Some points, one per row:
{-22, -13,  -8, -24, -22,  -2,  -3,   3}
{-17, -11,  18,  55, 108, -16, -11,  -9}
{-23, -14,  -7, -18, -21,   0,  -4,   5}
{105,  49,   5,   0,  -5, -17, -10, -10}
{-23, -13, -13, -13, -17, -12,  -5, -14}
{ 94,  48,  11,  13,   4, -15, -12,  -9}
{ -5,  -1,  34,  84, 127, -13,  -8, -10}
{-23, -12,   9,  23,  67, -17,  -9, -12}
{-25, -15,  -7, -15, -25,  25,  24,  26}
{105,  64,  20,  38,  34, -13, -12,  -7}
{-21, -15,  -1, -11,  -3, -13, -11,  -8}
{-26,  -9,  -8, -18, -19, -11, -13, -13}
{-24, -15,  -6, -15, -26,  40,  29,  18}
{ 16,  12,  25,  51,  71, -12, -15, -12}
{-20, -11,  14,  44,  89, -15, -10,  -8}
{-23, -12, -10, -18, -24, -14,  -7,  -9}
{ 83,  49,  31,  58,  61, -15, -11, -11}
{-26, -12, -10, -16, -27,  -8,  -5,  -9}
{-26, -15,  -8, -21, -24, -12, -12,  -8}
{-26, -18,  -6, -18, -22,  75,  59,  54}
{ 10,  11,  30,  67, 103, -15, -13, -11}
Then 32 other points, each followed by its number:
{-23, -13,  -4, -18, -20,  11,   7,  -1} 0
{ 66,  42,  39,  78,  90, -15, -12, -11} 1
{ 93,  51,  17,  15,   6, -11, -10,  -9} 2
{ 81,  51,  32,  64,  72, -13, -11, -13} 3
{-23, -12,  -6, -21, -26, -11,  -6,  -9} 4
{-20,  -9,  14,  36,  81, -12,  -9,  -9} 5
{-23, -14,  -2,   1,  23, -14,  -7,  -9} 6
{-25, -15,  -9, -15, -23,  41,  27,  18} 7
{-23, -10,  -6, -19, -20,  13,  11,   5} 8
{-28, -13,  -9, -18, -27,   3,   3,  -9} 9
{-22, -14,   4,  10,  34, -11, -10, -11} 10
{-22, -16,  -9, -13,  -8, -11,  -9, -12} 11
{-25, -13,  -9, -16, -24,  65,  56,  43} 12
{-26, -15, -10, -16, -24,  -7,  -6,  -8} 13
{ 24,  20,  26,  53,  67, -14, -10, -12} 14
{105,  58,  14,  12,   6, -10, -12,  -8} 15
{107,  60,  19,  29,  23, -13, -11, -10} 16
{-24, -12,  -8, -19, -24, -14, -10, -12} 17
{105,  62,  22,  42,  38, -17, -13, -12} 18
{-29, -19,  -7, -15, -25,  -8,   0,  -9} 19
{-26, -14,  -8, -18, -21, -15, -13,  -9} 20
{-24, -18,  -4, -15, -17, -17, -13,  -9} 21
{-15, -11,  19,  51, 102, -14, -12,  -7} 22
{-26, -15, -11, -15, -21, -13, -10, -10} 23
{-20, -13, -10, -19, -24,  -4,   0,   8} 24
{-24, -12,  -8, -18, -24,  -6, -11,  -9} 25
{-24, -12, -11, -18, -21,   0,  -2,  -5} 26
{-21, -19,  -6, -15, -21,  -1,   1,   7} 27
{103,  58,  11,  15,   7, -13,  -9,  -5} 28
{-24, -18,  -6, -20, -22,  60,  53,  37} 29
{ 98,  57,  23,  38,  34, -10, -14, -11} 30
{ 64,  43,  35,  71,  92, -14, -12, -10} 31
Which of these numbered points is nearest to each point below, looking only along the 2 directions in which the first points spread most? Its number follows each.
{ 70,  39,  27,  52,  56, -15, -16,  -6} > 3
{-21, -13, -11, -16, -26,  66,  47,  41} > 12
{ 90,  52,  26,  38,  46, -15, -11, -13} > 30
{-25, -13,  -7, -16, -25,  -3,  -9,  -8} > 26
{-23, -15, -10, -17, -23,  -9,  -7, -10} > 25
{ 23,  19,  30,  67,  89, -13, -10,  -6} > 14
{-23, -13,  -2,  -3,  15, -13, -10, -11} > 6
{ 79,  45,  13,  22,  14, -12, -11, -11} > 2
{-31, -13,  -8, -12, -23, -13, -15, -16} > 23
{-24, -11, -11, -15, -23,  37,  32,  35} > 7
{-23, -13,  -9, -17, -26, -13, -13,  -6} > 17
{-24, -11, -11, -22, -27, -12,  -8, -12} > 24
{-24, -12, -11, -16, -22, -12, -13,  -9} > 17
{ 69,  41,  36,  68,  76, -17, -10, -12} > 31
{-24, -16,  -7, -17, -17, -15, -13, -12} > 21
{ 73,  43,  33,  65,  75, -16, -10,  -9} > 3
{-23, -11,   0,  -3,  12,  -8,  -9, -11} > 6
